In the rows, zero is written as 128.
runs of hidden systems:
B, seq 1 (11 x 18):
[[116  96 118 110 179 141 163 111 128  92 135 181  85 128  99 128  68 130]
 [ 89 134  95 156 102 136 155  65 155 115 136 186  89 110 156 127 147 124]
 [131 138 137 207  87 152 104  74 133 165 112  90 113 130 124 145 149 130]
 [169  87 142 177 139 111 120 125 139 127  85  85 182 157 103 103 109 123]
 [105  97  95 106 175 141 104 152 129  64  95 132 134 162 103  88 118 107]
 [117 124  98  98 139 152 130 106 138  65 141 163  99 122 118 195 152  87]
 [135 116 125 179  83 127 157 108  90 107 131 131 126  99 174 179 178 112]
 [136 113 167 208 149 102 104 128  57 148 115  98 128 122 129 131 110 134]
 [132  92 142 148 212 110 114 116 135 121 134 157 165 124 111  90  84 139]
 [ 84 111  91 114 161 202 140 100 154  96 148 166 115 112 121  98 135 147]
 [138 125 119 149  76 179 175  76 140 115 121 130  84 124  97 173 129 130]]
E, seq 2 (11 x 18):
[[120 103 104 121 119 107 182 126 119 125 139 153  88  97 126 215 134 101]
 [ 66 143  73 177 106 121 139 122  92 114 131 124  81 139 175 110 124 136]
 [112 160 148 183 179 115  69  92 115 139 162  93 155 139 143 123 103 137]
 [144  93 171 122 147 155 165 124 141 132 137  88 209 104 146 111 137 148]
 [111 103 137  85 153 184 157 136 116 114 109 143 113 106  53 108 139 147]
 [134 118 112 142 123  97 159  79 155 118 122 217  90 120  96 136 115 119]
 [142 122 101 181  80 148  88 103 143 106  97 148 103 162 182  96 137 114]
 [160 118 143 169 140 137  67 126 120 132 112  60 141 155 116 177 124  97]
 [117  89 127 101 132 106 196 152 127  99 114  66 169 127 133 167 130 104]
 [ 47 148 106  77 166 142 144 127 104  78 144 136 103 117 112 122 150 124]
 [102 156 131 156 146 107 118  72 134 140 175 189 125  85 152 147 153 133]]
W, seq 3 (11 x 18):
[[139 118 103  96 178 121 112 122 181 153 171 175 111 113 137 179  98 114]
 [162 108  85 159  71 160 157 146 125 151 146 120 124 107 173 178 152 133]
 [127 176 148 166  74 139 119 135  68 140 113  79 115 147 111 100 141 157]
 [113 164 157 109 150  63 126 110 142 103 118 124 163 161 110  69  96 126]
 [ 97 106 110  62 174 135 113 129 202 129 137 155 135 113 156 128 146 103]
 [153 109 104 116 107 163 157 147 132 173 151 134 101  86 100 205 150 129]
 [158 137 111 176  57 113 154 157  57 116 106 130 108 140 124 116 129 147]
 [118 188 158 135 144 107  62 114  98 100 134 137 136 160 138  70 117 134]
 [135 127 157  73 177 115 121 115 191 123 158 115 183 131 156 141 105 112]
 [108  84  98  83 117 176 170 163 159 163 128  99 102 107 150 161 140 126]
 [119 152  98 160  85 116 158 134  81 167 124 137  67 120  78 140 117 154]]
N, seq 4 (11 x 18):
[[ 77 165 157 131 129 116 161 108  96 165 148  97 143  88  88 125 158 160]
 [127 101 186 147 122  90 160 105 109 144 100 179 137  84 127  95 159 136]
 [145  93 147  98 133 157  90 154 144 144  91 190 100 118 126  77 152 127]
 [205 125 110 106 117 142  79 168 163 172 132 141 127 145  99 146 108 130]
 [178 151  79 124  72 134 149 178 115 118 145  93 157 159 136 129 108 149]
 [102 190 149  92 109  94 162 132  93  91 144  93 123 159 126 107  89 142]
 [ 82 150 173  84 135  68 154  94 157 119 134 135 138 114 173 132 144 102]
 [ 67 110 130  92 143 128 120 143 148 169 114 122 127  86 131 135 205 111]
 [142 103 114 154 146 102 113 155 106 194 119 152 131  89  66 143 158 137]
 [184 118 109 154 116 129 126 167  88 124 139 195 151 113 129  84 126 166]
 [176 160 168  84 122 174 106 144 117 112 154 153 108 145 149  95  84 157]]
B, seq 5 (11 x 18):
[[169 178  98 171 113 150  67 105 119  99 167 134 140 153 130 159 121 126]
 [154 123 167 141 130 155 137 109 124  75 140  82 179 149 194 129 109 125]
 [ 78  83 167 111 173 138 152 136 106 111  98  79  95 138 154 126  91 108]
 [ 72  93 109 120 172  80 162 105 151 145 121 160  98 102 100 160 128 101]
 [ 94 141  83 170 114 121 124 103 125 149 133 162 145  85  97 120 202 141]
 [186 144 152 172 106 171  94 116  97 132 127 123 156 124  67 125 147 154]
 [200  93 164 126 125 146 127 140 120  82 102 154 149 159 140  85  89 135]
 [113 104 108 109 149 153 105 139 136  94 113 152  61 161 179 120  85 104]
 [101 124  80 147 130 117 141  90 165 136 158 119 106 125 164 203 117  99]
 [ 86 141 109 188 111 107 152 103 110 135 132  63 172 116 134 133 163 133]
 [114 128 180 140 167 116 119 117  92 118 103  88 161 130  52 108 134 132]]
A, seq 6 (11 x 18):
[[130 150 179 143 164 103  88  94 124 119 131  68 169 143  96 162 126 106]
 [ 94  63 126 106 192 126 160 145 120  81 106 124 168 107 121 119 145 108]
 [101 123  91 114 162 179 123 153  88 135 159 157  83  93  88 160 137 141]
 [171 125 113 187 119 118 111 100 122 135 161 195 120  99 167 167 135 125]
 [134 131 167 187 105 173 114 100  98 119 116 100 144 133 171  75 133 159]
 [135 125 177 138 181 118 122  98 128 136 120  94 134 153  78 119  57 137]
 [100  68  93 114 154 135 181 106 167  91  96 156 115 131 106 116 111 112]
 [103 146  91 123  96 187 126 107 132 134 130 135  69 116  82 174 166 127]
 [170 136 142 186 100  91  97  96 126 126 121 139 154 120 126 180 171  96]
 [118 110 148 159 141 145  99 149  77  80  97  82 176 137 139  87 163 126]
 [132 116 133 110 213 142  99 150 107 115 154 116 137 136  88 147  75 128]]
K, seq 7 (11 x 18):
[[ 72  90 119 122 142 118 183 143 122 174 123 115  74 109 162 136  93 134]
 [ 77 136  90 188 131  97 135  89 151 187 130 119 113 123 129 102 112 148]
 [143 125 142 187 127 120 114  74 164 148 104 122 183 129  94  85 143 144]
 [169  98 161 127 125 188 104 124 132  99  82 118 149 143  80  91 149 131]
 [160  87 121 105 122 176 121 154 123  92  91 153  70 147 108 150 113 101]
 [126 102  72 151 111 131 131 135 123 105 133 144  76 136 182 188 117  90]
 [101 145 102 186 145  99 126  96 108 113 163  89 148 128 160 185 123 109]
 [ 94 122 170 140 178  95 153  95 111 106 138  83 192 109 105 139 133 127]
 [ 76  95 175  90 177 151 156 125 119 137 107 131 129  91  88  94 149 144]
 [118  92 131 127 132 162 139 123 137 184 111 185  62  96 106 110 123 149]
 [169 101  99 206  88 142 118 120 130 175 118 155 103 125 160 118 114 146]]
K, seq 8 (11 x 18):
[[ 85  97 135  82 141 174 131 136 156 131 109  85  69 140 163 150 117  99]
 [ 98 119  76 147 118 106 159 110 159 178 129 104  87 125 104 191 116 114]
 [106 120  92 199 110  76 143 101 120 133 110 122 169 110 108 121 178 123]
 [128 132 162 159 170 137  79 101  98  93 117 146 163 123  78  92 156 131]
 [169  74 180  95 168 180 122 135 130 107 123 173 127 108 123 133 120 124]
 [130  85 104 127 118 198 149 161 107 137 136 126  70 119 175 152 107 139]
 [117 136  90 187 109  98 162 107 110 138 141 109  89 153 149 154  65 131]
 [ 95 131 138 179 137  76 133  80 151 112 108  87 172 146 161 102 124 115]
 [ 94 130 169 111 171 158  98  94 156 123 107  83 158 132  75 109 153 123]
 [147  78 139  88 131 162 156 138 154 142  94 150 111 101  62 150 150 117]
 [128  95  81 164  97 152 132 154  91 133 104 176  72 110 132 138 158 126]]
W, seq 9 (11 x 18):
[[148  81 142 134 152 136 128 179  96 184 101  93 116 114  76 151 116 134]
 [139 113  56 172 130 121 131 149 105  94 117 143 119 166 106  93  79 142]
 [121 170 117 148 134 170  86  61 155  88 160 157 126 142 150 120 127 130]
 [147 118 200 118 104 134 155  80 168 130 119  92 156 116 153 170 145 108]
 [ 89  79 145 119 125 117 144 166 109 157  63  77 100 129 127 122 145 105]
 [ 93 131  76 156 178  90 109 139  95 136 131 146 105 133  63 128 104 127]
 [145 129  81 161 138 132 128  99 137  73 167 186 177 114 146 128 146 131]
 [152 124 192 118 109 211 120 107 123 114 134 119 143 104 151 134 171 137]
 [150  98 200 114 126 119 159 143 106 142  81  91 103 148 101 125  78 124]
 [ 90 100  85 149 169  92 109 140 133 129 103 139  82 162 146 100  76 107]
 [116 147  75 170 158 138  92  83 158 144 185 145 141 116 131 173 133 129]]
N, seq 10 (11 x 18):
[[139  88 110 117 124 147 143 187 105 176 131 135  71 109 164 164 107 132]
 [122 149  83 157 114 105 122 151 119 190 151 133  87 139 153 109  74 162]
 [118 183 127 150 111 120 119  98 147 158 163 118 157 137 156  68 110 176]
 [121 150 196 105 115 151 146  84 160 139 117  92 169 123 114  83 147 150]
 [142  92 173  96 102 117 168 116 160 127  64 121 135 126  80 122 159 108]
 [143 109  89 105 105  97 116 161 137 108  75 169 108 142  83 125 163  92]
 [160 163  83 113 131  99  64 175 103 102 149 158 139 144 114 150 145 106]
 [153 155 128 111 147 127 115 174  79 103 187 107 174 121 169 162 123 132]
 [ 97 121 164  92 152 132 189 149  91 135 161  99 121 101 171 146  94 148]
 [ 77 117 140 114 128 107 183 106 148 180 131 151  71  97 157 121 106 139]
 [ 97 143 110 149 103 124 103 106 166 204 118 159  99 109 134  92 165 146]]
E, seq 11 (11 x 18):
[[166  97 136 165 134 116 152  93 162 144 131 184 162 115 145  79 100 158]
 [177 101 134 133 116 213  97 132 142 116  96 128 114 156 108  91 111 145]
 [179 110 148 126 112 118 145 102 157 120 102 121 108 151  75 192  95  94]
 [ 95 118 108 106  77 110 169 122 147  85  80 101  98 162 160 127 139  87]
 [ 68 167 120 122 156 111  60 112 125 112 129 103 105 139 128 155 162  84]
 [112 123 114 153 139  87 134 128 134 145 159 114 195  87 172 163 183 115]
 [105 117  94 140 149 166 126 181  63 118 146 115 157  97 116  99 164 159]
 [152 121 136 144 180 110 145 122  87 121 170 185 137 103  94 137  79 156]
 [151 101 143 139 110 171 168 113 131 113 136 171 108 128 188  85  84 160]
 [142 128 164 146 130 192  94  90 143 155 112 110  67 152 103 132  92 136]
 [138 107 142 145 100  97 172  87 189 156  88  86 136 145 106 146 106 111]]
L, seq 12 (11 x 18):
[[185 135 160 122 106 143 128  99 108  59 121 162 109 145  97 172 116 106]
 [141 111 116 135 102  60 167 129 136 115 134 153 137 113 195 171 136  95]
 [ 97 137 120 138 129 131  96 164  94 147 135  53  91 143 174 171 118 107]
 [105 121 135 134 215 112 114 116 143 166 162  97 161 116  96 141  86 139]
 [ 60 128 111 120 149 173 150 118 115 114 140 139 145  96 128  68 168 163]
 [156 128 183 131 115 173 127 107  96 134 116 179  81 106  82 119 127 153]
 [174  89 116 150  92  79 142 142 150 155  95 188 136 122 152 101 135 120]
 [152 134  90 146  88 152  76 155 132 116  98  89 103 186 162 118 114 109]
 [154 138 126 131 157 114 124  88 178 102 153  94 169 165 112 163  75 112]
 [ 64 138 129 109 126 124 188  99 128  74 139  94 158 120 160 128 157 122]
 [102 134 197 115 141 133 139 115  77 135 118 113  81 100  94 176 141 115]]
A, seq 13 (11 x 18):
[[ 91 132 195  91 130 104 156 114  92 108  95 160  78 111 117 116 143 117]
 [129  98 129 135 138 113  69 155 135 184  82 162  72 124 116 115 144 107]
 [168 102  59 170 110 155  93 151 166 166 123 117 162 137 128 114 141 137]
 [162 165 100 139 105 154 150 118 125  88 168  87 188 152 113 136 111 156]
 [119 156 178  83 137 105 167 102 106  50 145 130 128 140 139 147 104 109]
 [ 78 102 173  89 154 122 124 138 114 128  97 141  61 115 157 139 139  91]
 [119  88 101 157 140 123  95 160 137 217 113 128  97 102 131 144 148 124]
 [145 136  61 192 109 124 126 131 134 159 154 124 186 122 118 106 138 166]
 [141 189 137 120 125 138 140  94 119  74 170 131 180 144 111  91 112 161]
 [133 129 209  63 148 131 143 103 137  80 119 157 112 133 133 125 107 110]
 [127  67 154 102 119 146 136 158 131 157  75 135  57 118 136 144 131 101]]
Y, seq 14 (11 x 18):
[[147 125  57 183 106  95 136 143 117 117 153 134 186 126 164 128 143 135]
 [131 153 131 109 142 169 123 147  65  54 147 103 154 140  89 126 131 141]
 [160 122 202  72 151 133 161 125 143 138 162 145 146 107 158 143  93 140]
 [ 86  95 123 110 104 161 150 154 118 153 100 129  56 120 180 109 133 131]
 [104 171 121 141 146  88  58 129 129 192 129 120  89 144  99 125 118 123]
 [127 143  75 171 110 107 127 109 165 135 143 133 197 133 149  79 146 152]
 [130 145 129  98 118 184 130 120 119  68 114 113 155 136  60 115 170 131]
 [190 113 184  79 118 112 161 126 161 140 129 151 141 108 117 177 119 112]
 [124  93  97 131  79 123 157 163 107 121  98 142  67 134 183 147 132 105]
 [109 176 114 144 158  82  55 142  91 129 151 112  98 153 127 156 108 106]
 [109 140 107 149 150 119 141 117 139 123 177 108 204 117 185 104 127 152]]
L, seq 15 (11 x 18):
[[142 156  90 111 179 117  58 137 141 105 173 167 156 135 117 143 133 113]
 [144 152 111 104 114 183 151 125 134 113 200 142 161 102 177 147 135 157]
 [146 126 178  98 106 138 199 153  89 146 141 111 104 117 140 134  77 163]
 [ 95 126 152  95 143  56 134 154 135 168  96 139  97 138 136  78 100 125]
 [ 96 167 108 110 126 138  55 118 179 167 121 129 106 143 112  98 161 122]
 [166 147 107 126 101 173 134 103 175 151 148 118 174 123  69 147 157 151]
 [158 123 114 112  79 125 198 157  95  76 112 118 165 133  97 121 138 143]
 [140 143 150  92 126  74 118 161  82  73 109 155  99 150 126 140 113  93]
 [120 149 114  99 149  84  79 135 159 146 162 156 123 118 179 176 143  92]
 [113 143  96 118 128 176 132 149 142 180 181  72 138 107 152 167 133 152]
 [120 125 139 112 153 137 179 148  99 153 145  93 148 122  73 101  81 179]]
Y, seq 16 (11 x 18):
[[117 116 102  72 129 106 135 159 164 134 114 163  78 155 167 101  85 114]
 [ 76 177  75 127 125 137  87 101 156 134 159 138  82 135 151 145 139 116]
 [111 178 130 161 104 117 122  92 129 159 159  81 178 110 122 149 179 140]
 [136 118 157 110 106 108 162 157  99 112  95 103 191 116  98  91 176 140]
 [162 100 142  60 150 116 128 172 129 102 111 196 125 122 110 113 128 112]
 [151 121  82 110 120 157 114 148 143 141 165 183  79 113 173 171 116 121]
 [121 181 106 166  90 147 106 133  91 156 162  75  97 142 150 163 121 143]
 [119 176 168 131 118  87 129 130 107 134 131  65 178 151 140  81 116 147]
 [ 98 114 154  60 152 128 133 137 163  96 104 138 161 131 136  58 151 123]
 [115 112 111  69 145 156 117 131 181 153 132 172  98  98 103 158 164 113]
 [145 140  79 161  72 115 144 134 129 186 141 145  99 101 116 178 150 137]]

runs to name:
seq 17 (2 x 18):
[[107  95 180 131 175 154 143 133  60  83 141 111 137 101 161 142 126 128]
 [ 80  81 152 129 188 156 168 104 119 147 145 144  98  82 138 143 109 142]]
 => E
seq 18 (2 x 18):
[[113 181  60 163  90  93 115  95 162 128 139 140 147 149 113 101 149 134]
 [169 177 163 138  86 150 110 114 103  98 139  83 174 138 114 142 157 136]]
 => L
seq 19 (2 x 18):
[[ 80 138 156 138 171 132 127  56 155 126 158 109 112 119 153 173 110 106]
 [ 69 106 148 166 134 136 174  90 123 172 130  95 132  78 136 141 161 143]]
 => L
seq 20 (2 x 18):
[[130 151  99 174 113 177  99 123 110 115 173 108 156 126 195 127 149 149]
 [150 130 181 164 147 150 130 131  69 146 144  77 155 108  93 154 118 155]]
 => E
seq 21 (2 x 18):
[[141 161 149 117 119  54  94 128 141 105 130 111 158 162 181 134 122  92]
 [ 68 121 120  73 169 127 130 165 136 117 138  72 176 118 148 124 163 117]]
 => N
seq 22 (2 x 18):
[[143  95 117 200 136 133 109 126 121 173 106  71 102 155 116 147  79 122]
 [117 114  82 152 164  80 139 114 159  95 120 121 180 159 106  97  93 121]]
 => B
seq 23 (2 x 18):
[[124 175 116 143 116 137 116  93 123  86 149  66 127 167 122 186 110 105]
 [ 83 113 164 116 161  96 143  99 126  84 123  95 154 116 164 167 152  83]]
 => A
seq 24 (2 x 18):
[[197 138 120 131 106 115  63 167 129 138  96 145 123 169 101  99 109 123]
 [172 140  75 114 112 144 112 132 182  91 149 126 150 177 165 129  92 119]]
 => Y
seq 25 (2 x 18):
[[151 115 186 155 124 116 162 115  83 151 128 179  94 106 145 103  89 158]
 [129 102 155 161 133 135 102 137 127 166 110 110 111 144 203  71  89 142]]
 => K
seq 26 (2 x 18):
[[144  96 161 115 167 110 122 140 115 105 120 165  96 146 186 114  62 112]
 [ 94 115 102 117 148 166 122 124 172 150 157  85 119 135 205 138 100 129]]
 => K
seq 27 (2 x 18):
[[125 134 120 158 102  59 187  98 115 127 115 117  96 146 104 167  85 112]
 [ 71 144 133 124 127 115 115 113 135  90 106 101 124 165 191  66 126 116]]
 => E
seq 28 (2 x 18):
[[142  86 109  95  92 128 170 170 140  99  81  87 111 170 144 127  99 106]
 [ 68 154  59 120 123 111 114 118 146 102 119 113  82 159 125 142 132  93]]
 => K
seq 29 (2 x 18):
[[192  94 104 171  97 114 169 133 111 130 127 165 102 130 135 168  80 129]
 [109 150  94 195 123  94 102 110 103 111 129 137 116 160 174  83  92 137]]
 => B
seq 30 (2 x 18):
[[187  75 196 134 118 172 118 145 106 147 108 131 118 106 162 145 130 127]
 [148  69  93 154 147 116 141 175 114 155 116 144  98 141 160 121  62 134]]
 => B
seq 31 (2 x 18):
[[103  87 111 142 145 134 154 100 188 186 123  85 135 112 108 169 126 120]
 [ 99 131  83 155 101 114 188 112 112 126 132 119 160  98  71 137 176 146]]
 => A
seq 32 (2 x 18):
[[155  58 108 131 130 133 155 204  99 153 106 105 155 108 134 124 132 135]
 [136 135  94 102 155 117 132 166  99 122 142 161  86 151  87 113  60 145]]
 => Y
seq 33 (2 x 18):
[[141 126  77 185 151 175  83 117 137 138 161 113 133 150 158 119  85 150]
 [173 134 157 150 120 168 155 101 127 115 151  67 174 141 107 153  93 151]]
 => E
seq 34 (2 x 18):
[[ 94 140 162 122 151  94 170  75 121  62 138 148 161 124 143 100 124 124]
 [ 96 131 196 118 115 143 122 104 104 125 111 138  81  97 165 151 179 103]]
 => L
